Which row each row swaps with, under one turn or mirror
bib: 0.10, -0.06, -1.05, -0.83, 0.36, 0.81, -0.28, -1.53, 2.69, 0.56, -0.40, 0.24, -2.42, 0.16, 0.09, 3.20, -3.12
tagop: 0.42, -0.10, -2.64, -1.55, -0.29, 1.06, 1.31, 1.87, 1.40, -0.04, 1.37, 0.38, -1.76, -0.92, 0.59, 0.88, -0.79
duz: -1.46, -0.41, -0.49, -0.63, -0.66, -0.78, -1.66, -1.18, -0.26, -0.51, -0.39, -3.40, -0.23, -0.32, 2.72, 2.45, -0.89
pazod: -2.76, 0.15, 1.19, 1.21, -0.90, 1.39, -2.58, 0.34, 3.23, 0.19, 0.25, 0.42, -1.32, 1.56, 0.66, 1.67, -0.12
rused: -2.06, -0.68, -0.29, 3.03, -1.17, 2.02, 1.98, -1.48, 1.84, 0.38, 2.03, -2.28, 0.89, -0.41, 2.25, 0.33, -1.56
mis: 1.99, -2.38, 2.96, 0.44, -1.86, -0.97, -0.01, 1.78, 1.04, -1.45, 1.18, -1.25, -1.49, 0.68, 0.33, 0.46, 0.15
Nuki: 1.07, 0.94, 1.05, 1.27, -1.99, 0.86, -2.65, 0.16, 1.32, 0.25, -0.63, 0.91, 0.44, 0.36, -2.03, 1.71, -1.80
vez: -1.35, -1.90, -0.92, 1.42, 1.73, 1.49, -1.80, -0.95, 1.50, -1.50, 3.43, -2.28, -1.89, -0.59, 1.32, 1.24, -1.87
Nuro: 1.14, -2.38, 0.03, -1.16, 1.77, -0.68, -2.72, 0.04, 0.30, -2.15, 0.45, 0.67, -1.58, -1.57, 1.90, -0.78, -1.40
potiv: 3.19, -3.75, 0.17, 1.67, -0.22, 1.18, 0.74, 0.34, 1.68, 0.70, 1.54, 0.36, -1.18, 0.08, 2.11, -0.63, 0.10
suvin: -1.87, -2.18, 0.22, -0.63, 0.83, -1.35, -0.93, 0.49, 3.17, -0.44, 0.49, 1.49, -0.33, -2.22, -0.45, -1.18, -1.01
fanem: 1.27, -0.24, -1.25, 1.99, -0.82, 1.33, -1.24, -1.32, 3.99, 2.11, 0.64, -0.56, 0.96, 0.01, 0.47, 1.85, -3.26
fegu: 1.58, -2.83, 0.07, 0.75, 0.60, -0.47, 1.24, -1.29, -0.11, 1.15, -0.07, 0.29, 1.01, -0.39, 1.62, -2.81, -1.57
lege: -0.76, -0.06, 0.51, 0.18, -0.94, 1.79, -1.19, -4.02, 0.40, 2.05, 0.30, -0.16, 1.23, -1.54, 2.06, 1.62, -2.82
zam: -0.81, -0.89, 0.42, 2.61, -0.21, -1.60, 0.01, -2.46, 1.64, -0.17, 1.88, -0.11, 0.96, -0.64, 0.88, -2.95, -2.72
nitug: 0.98, -2.69, 1.63, 0.44, -2.28, -1.35, -0.25, 1.35, 0.29, -1.48, 1.20, -0.82, -1.55, 0.00, 0.16, 1.18, 1.39
Lekar: 0.73, -1.07, -1.82, -0.24, -0.47, -1.04, -2.31, 1.01, 0.77, 2.16, 0.15, -0.74, -1.57, 1.52, 1.86, -1.84, -0.70
zomus: 0.55, -2.82, 1.31, 0.85, -1.93, -1.28, -0.11, 1.54, 0.23, -1.32, 1.24, -0.33, -1.41, 0.20, 0.12, 1.47, 1.70
geva: -1.27, 1.34, 2.11, 0.60, -1.20, 1.02, -2.99, -0.31, 3.38, -0.81, -0.33, 0.96, -1.87, 0.53, 1.39, 1.53, -0.82
des: 0.91, -2.82, 0.97, 0.48, 0.75, -1.30, -3.01, -0.36, -0.26, 0.19, 1.63, -1.24, -1.94, 0.36, 0.52, -0.48, 1.22
Morus: -0.13, -2.46, 0.60, 0.48, -2.47, -1.51, -0.38, 0.25, -0.49, -1.69, 0.84, 0.62, -1.44, -1.12, 0.07, 1.45, 1.60
robu: 0.06, 1.12, 1.22, -1.83, -0.40, 2.16, -0.37, 0.73, 0.39, 0.86, 2.33, -1.42, 0.00, 1.51, 2.11, 1.61, -2.77
Zuduk: 2.00, -2.99, 0.36, 0.53, 0.65, -0.33, 0.99, -1.05, -0.35, 1.40, 0.50, 0.40, 0.31, -0.58, 1.53, -2.72, -1.83
modet: -0.98, 0.18, 0.70, -0.07, -0.35, 2.03, -1.01, -3.74, 0.48, 1.65, -0.10, -0.25, 1.00, -1.74, 2.02, 1.90, -2.93
Meguz: 0.41, -0.32, -1.15, -0.97, -1.37, 0.65, -0.01, -2.29, 1.66, -1.14, 2.28, -2.40, 0.35, -1.50, -1.28, 2.24, -2.89
zopa: 1.90, -2.04, -0.94, 0.84, -0.94, -0.26, 1.84, -2.97, 1.84, -2.00, 1.02, -1.04, 0.17, -1.09, 2.71, -0.82, 0.22
Dem: -1.41, -2.55, 1.46, 1.87, -0.35, 1.62, -0.24, 0.48, 1.18, 2.25, 0.58, 0.37, 1.88, 1.09, 0.29, -1.78, -1.21
palot: 1.33, -2.91, 0.01, -0.03, 0.71, -0.09, 1.38, -1.89, 1.43, -1.11, 2.18, -1.41, -3.20, 1.62, 1.30, -0.31, -1.20
tinus: -2.35, 0.64, 1.34, 1.16, -1.11, 1.41, -2.72, 0.41, 3.45, -0.05, 0.04, 0.50, -1.28, 1.48, 0.65, 1.20, -0.35
Vedil: -0.28, -0.62, 0.08, -1.26, -3.36, 0.09, 0.45, -1.89, 1.92, 1.75, 0.95, -0.74, 1.72, -2.95, -0.23, 0.23, -2.26
mor: 1.42, -0.33, -0.64, 1.33, 0.70, 0.73, 0.34, -1.93, 2.37, -0.62, 1.95, -1.10, 0.34, 0.60, 1.20, -3.75, -2.10
Basem: -3.10, -0.64, 1.26, 1.61, -0.62, 1.74, -1.74, 0.95, 3.07, 0.87, 0.66, -0.09, -0.36, 2.22, 0.04, 0.48, -0.88
kon: -1.82, 0.15, 1.69, 0.17, -2.06, -0.21, 0.70, -0.90, 0.54, 0.79, 4.85, -0.75, -0.02, -0.11, 0.97, 1.25, -1.61
livek: 1.05, 2.44, 1.43, -1.25, -3.06, -1.16, -1.52, -0.71, 0.65, -0.04, 0.20, -0.25, -0.24, -1.77, 2.24, 0.14, -0.82
Zim: -0.33, 0.24, 0.21, 1.64, 0.16, 2.34, -0.58, -1.75, 2.61, -0.15, -0.30, 0.27, 0.01, -1.26, 2.65, 3.82, -1.29
Taza: 0.60, -2.66, -2.51, 1.73, -1.72, 0.07, -0.49, -0.69, 1.94, 0.95, 0.25, 1.19, -0.51, -3.53, 0.44, -0.43, -1.07
bebo: 2.58, -1.26, 1.22, 0.91, 0.35, 1.13, 1.05, -1.26, 1.58, 0.35, 1.74, -2.42, 0.98, 0.00, 1.49, -2.96, -2.14
bap: -1.40, -1.28, 0.82, 0.95, -2.22, 0.21, -0.69, -2.30, -1.21, -0.46, 0.36, 1.62, 0.90, -2.48, 1.44, 1.44, 0.25
Soro: 1.68, 1.60, -0.41, -0.15, -0.95, 0.61, -1.68, -2.86, 1.38, 0.07, -0.19, 0.44, 0.55, -3.42, 1.06, 1.06, -2.78
bor: 0.62, -0.13, -2.21, 0.47, 0.54, 0.19, 0.13, -1.53, 2.88, -1.16, 2.19, 0.22, -1.02, 0.48, -0.23, -2.95, -2.00
gole: -1.69, 2.15, 0.66, -1.34, -0.14, 0.66, -0.83, 0.06, 0.83, 1.32, -0.72, -0.91, -0.28, 0.99, 0.97, 2.32, 0.17
kog: 0.46, -1.23, 2.55, 0.39, -1.63, 1.20, -0.51, -1.60, 0.95, -2.99, 0.61, -1.23, -0.20, 1.01, 0.58, -2.02, 1.21
lurut: 0.67, -1.09, 2.74, 0.91, 0.25, -0.83, -2.56, 0.37, 2.10, 0.07, 0.56, -2.93, 0.64, -0.07, 1.31, -2.19, -2.32
ropo: 1.75, 0.45, -0.97, -0.60, -1.78, 0.59, -0.69, -2.62, 1.30, -0.07, 0.80, -1.25, 1.12, -3.05, -0.26, 1.96, -3.08

Vedil pairs with zam
zopa pairs with fanem
robu pairs with Nuro
kon pairs with suvin
bebo pairs with Soro
mis pairs with geva
des pairs with gole
lurut pairs with livek
Dem pairs with bap
bor pairs with Meguz

